[[127 131 138]
 [127 123 123]
 [128 125 136]
 [127 131 145]
 [131 131 150]]
=>
[[127 123 123]
 [128 125 136]]

[[ 99 128 123 122]
 [142 132 126 116]
 [126 117 123 153]
 [126 123 149 113]]
=>
[[142 132 126]
 [126 117 123]]

[[149 127 141 137]
 [118 134 147 112]
 [131 130 113 148]
 [117 133 141 108]]
=>
[[118 134 147]
 [131 130 113]]

[[127 129 113 114 136]
 [122 118 154 142 141]
 [144 108 137 145 143]]
=>
[[122 118 154]
 [144 108 137]]

[[144 126 133]
 [127 136 113]
 [123 121 123]
 [153 109 145]]
=>
[[127 136 113]
 [123 121 123]]

[[131 131 127 126 128]
 [119 112 130 143 118]
 [108  99 136 150 113]
 [144 151 119 114 140]]
=>
[[119 112 130]
 [108  99 136]]
---
[[124 120]
 [113 105]]
=>
[[120 105]
 [124 113]]

[[115 147 115 149 144 126 112 100]
 [107 112 102 129 139 131 147 119]
 [152 143 142 120 113 150 124 123]
 [148 109 108 117 151 142 102 107]
 [119 119 120 133 131 122 146 120]
 [106 102 111 106 118 151 128 141]
 [112 151 108 103 154 103 108 152]
 [107 125 150 113 104 118 102 135]]
=>
[[100 119 123 107 120 141 152 135]
 [112 147 124 102 146 128 108 102]
 [126 131 150 142 122 151 103 118]
 [144 139 113 151 131 118 154 104]
 [149 129 120 117 133 106 103 113]
 [115 102 142 108 120 111 108 150]
 [147 112 143 109 119 102 151 125]
 [115 107 152 148 119 106 112 107]]

[[125 136]
 [135 101]
 [135 102]]
=>
[[136 101 102]
 [125 135 135]]

[[133 127 129 115 104 147]
 [ 99 128 127 110 135 132]
 [132 135 130 101 118 128]
 [102 133 126 121 140 124]
 [119 124 130 101 117 127]
 [117 133 126 128 125 139]
 [101 124 126 124 137 137]]
=>
[[147 132 128 124 127 139 137]
 [104 135 118 140 117 125 137]
 [115 110 101 121 101 128 124]
 [129 127 130 126 130 126 126]
 [127 128 135 133 124 133 124]
 [133  99 132 102 119 117 101]]

[[138 115 131 121 158 133 118 132 136 126 128 121 109 133 136 127]
 [120 139 123 134 103 127 121 118 125 126 134 138 136 126 133 119]
 [124 145 116 121 115 128 148 129 131 129 125 138 134 112 133 126]
 [126 126 132 121 141 133 129 151 130 131 112 129 121 132 127 138]
 [122 141 121 133 101 128 121 117 125 128 132 138 137 126 132 119]]
=>
[[127 119 126 138 119]
 [136 133 133 127 132]
 [133 126 112 132 126]
 [109 136 134 121 137]
 [121 138 138 129 138]
 [128 134 125 112 132]
 [126 126 129 131 128]
 [136 125 131 130 125]
 [132 118 129 151 117]
 [118 121 148 129 121]
 [133 127 128 133 128]
 [158 103 115 141 101]
 [121 134 121 121 133]
 [131 123 116 132 121]
 [115 139 145 126 141]
 [138 120 124 126 122]]

[[134 142]
 [125 127]
 [129 125]
 [155 133]
 [129 130]
 [130 129]
 [121 133]
 [146 126]
 [140 135]
 [142 136]
 [138 115]
 [124 116]]
=>
[[142 127 125 133 130 129 133 126 135 136 115 116]
 [134 125 129 155 129 130 121 146 140 142 138 124]]
---
[[118 102]
 [115  99]]
=>
[[115  99]
 [118 102]]

[[137 138 129 123 113 115 129 109 133 128 127]
 [145 130 129 126 106 120 128 112 133 128 126]
 [123 121 126 140 127 142 125  99 123 128 131]
 [129 145 127 123 125 119 132 109 130 128 129]
 [108 119 126 136 138 136 120 104 125 127 131]]
=>
[[108 119 126 136 138 136 120 104 125 127 131]
 [123 121 126 140 127 142 125  99 123 128 131]
 [145 130 129 126 106 120 128 112 133 128 126]
 [137 138 129 123 113 115 129 109 133 128 127]
 [129 145 127 123 125 119 132 109 130 128 129]]

[[123 131 106 127 121 139]
 [112 112 141 123 142 130]
 [128 125 132 136 140 120]
 [147 119 104 136 133 125]]
=>
[[112 112 141 123 142 130]
 [147 119 104 136 133 125]
 [128 125 132 136 140 120]
 [123 131 106 127 121 139]]

[[126 124 129 131 141 115 120 130 130]
 [130 132 128 123 116 145 131 126 127]
 [129 135 127 121 110 139 131 124 122]
 [132 129 129 122 115 149 141 124 131]
 [127 121 129 137 145 107 125 129 130]]
=>
[[127 121 129 137 145 107 125 129 130]
 [126 124 129 131 141 115 120 130 130]
 [132 129 129 122 115 149 141 124 131]
 [130 132 128 123 116 145 131 126 127]
 [129 135 127 121 110 139 131 124 122]]

[[144 106 138 137]
 [116 122 127 145]
 [132 118 121 146]
 [129 109 113 139]
 [131 132 135 147]
 [123 136 113 135]
 [120 116 108 135]]
=>
[[144 106 138 137]
 [129 109 113 139]
 [120 116 108 135]
 [132 118 121 146]
 [116 122 127 145]
 [131 132 135 147]
 [123 136 113 135]]

[[117 102 146]
 [114 106 145]
 [116 115 144]
 [116 103 145]
 [117 116 145]
 [116 114 151]
 [114 108 151]
 [118 100 149]
 [114 110 150]
 [115 111 146]
 [117 117 144]
 [116 113 146]]
=>
[[118 100 149]
 [117 102 146]
 [116 103 145]
 [114 106 145]
 [114 108 151]
 [114 110 150]
 [115 111 146]
 [116 113 146]
 [116 114 151]
 [116 115 144]
 [117 116 145]
 [117 117 144]]

[[127 129 127 128]
 [146 126 127 125]
 [133 130 154 119]
 [124 128 122 124]]
=>
[[146 126 127 125]
 [124 128 122 124]
 [127 129 127 128]
 [133 130 154 119]]

[[151 153]
 [147 115]]
=>
[[147 115]
 [151 153]]

[[124 151 130 132 129 151 124 154 125 105 132 129 125 140]
 [140 148 123 123 138 148 120 149 141 119 123 139 140 140]]
=>
[[140 148 123 123 138 148 120 149 141 119 123 139 140 140]
 [124 151 130 132 129 151 124 154 125 105 132 129 125 140]]
---
[[101 113 126]
 [147 130 134]
 [150 116 146]]
=>
[126 130 150]

[[146 150]
 [135 152]
 [141 147]
 [126 136]
 [144 155]]
=>
[150 135]

[[114 132 137 147]
 [109 134 139 153]
 [123 121 130 135]]
=>
[147 139 121]

[[140  99 131 106]
 [140 130 125 150]
 [106 137 115 135]
 [122 118 139 126]
 [137 128 118 135]]
=>
[106 125 137 122]

[[105 146 112 148]
 [133 115 149 119]
 [115 112 150 145]]
=>
[148 149 112]

[[144 126]
 [111 136]
 [151 114]]
=>
[126 111]

[[113 118 124 128 113]
 [112 119 123 129 109]
 [119 116 105 136 119]
 [116 118 117 130 108]
 [113 118 124 128 110]]
=>
[113 129 105 118 113]

[[121 113 138]
 [152 157 106]
 [115 116 139]
 [125 125 131]
 [134 133 125]]
=>
[138 157 115]

[[118 115]
 [142 146]
 [102 137]
 [102 137]
 [125 137]]
=>
[115 142]
---
[[140 150 136 138]
 [113 113 119 115]]
=>
[140 113]

[[150 149 128 143 133]
 [136 133 143 123 111]
 [134 136 114 142 146]]
=>
[150 133 114]

[[121 151]
 [124 152]
 [132 133]
 [153 112]
 [128 120]]
=>
[121 152]

[[141 119 107 117]
 [129  99 125  98]
 [126 102 129 103]]
=>
[141  99 129]

[[126 152 132]
 [129 134 130]]
=>
[126 134]

[[145 124 124 131]
 [152 130 135 135]
 [121 120 126 135]
 [154  98 130 123]]
=>
[145 130 126 123]
---
[[128 114 125 124 117 120 133 130 127 119 154 126]
 [132 129 128 133 134 131 133 125 129 136 128 126]
 [122 121 127 123 134 128 136 132 131 132 138 125]
 [120 118 134 129 116 122 127 122 127 125 152 121]
 [127 130 128 125 141 122 120 131 123 128 129 127]]
=>
[[126 128 114 125 124 117 120 133 130 127 119 154]
 [126 132 129 128 133 134 131 133 125 129 136 128]
 [125 122 121 127 123 134 128 136 132 131 132 138]
 [121 120 118 134 129 116 122 127 122 127 125 152]
 [127 127 130 128 125 141 122 120 131 123 128 129]]

[[107 113 126 107 127]
 [122 127 127 122 117]
 [104 114 126 104 125]]
=>
[[127 107 113 126 107]
 [117 122 127 127 122]
 [125 104 114 126 104]]

[[150 111 129 130 144 144 150 119 152 118 129 139 130 136 124 127]
 [147 113 134 130 140 144 147 127 147 126 128 140 132 135 123 125]
 [113 135 126 108 124 132 145 133 127 149 140 124 126 129 121 128]
 [128 103 123 125 128 127 107 132 126 135 129 135 114 133 138 134]]
=>
[[127 150 111 129 130 144 144 150 119 152 118 129 139 130 136 124]
 [125 147 113 134 130 140 144 147 127 147 126 128 140 132 135 123]
 [128 113 135 126 108 124 132 145 133 127 149 140 124 126 129 121]
 [134 128 103 123 125 128 127 107 132 126 135 129 135 114 133 138]]

[[132 115 120 114]
 [124 112 146 137]
 [109 137 105 138]
 [118 139 140 128]
 [119 140 145 126]
 [117 129 110 130]
 [110 136 105 138]
 [111 134 111 138]]
=>
[[114 132 115 120]
 [137 124 112 146]
 [138 109 137 105]
 [128 118 139 140]
 [126 119 140 145]
 [130 117 129 110]
 [138 110 136 105]
 [138 111 134 111]]

[[128 123 129 135 129 127 136 134 134]
 [132 119 131 140 156 145 131 112 144]
 [130 131 144 124 122 126 122 115 133]]
=>
[[134 128 123 129 135 129 127 136 134]
 [144 132 119 131 140 156 145 131 112]
 [133 130 131 144 124 122 126 122 115]]

[[151 142 127 136 151]
 [129 132 120 134 131]
 [132 123 145 116 128]
 [134 136 120 136 137]]
=>
[[151 151 142 127 136]
 [131 129 132 120 134]
 [128 132 123 145 116]
 [137 134 136 120 136]]

[[114 128 134 137]
 [130 139 125 124]
 [122 107 133 135]
 [124 144 128 128]
 [129 147 125 123]
 [134 119 125 125]
 [119 130 132 134]
 [138 126 122 120]
 [114 143 134 134]]
=>
[[137 114 128 134]
 [124 130 139 125]
 [135 122 107 133]
 [128 124 144 128]
 [123 129 147 125]
 [125 134 119 125]
 [134 119 130 132]
 [120 138 126 122]
 [134 114 143 134]]
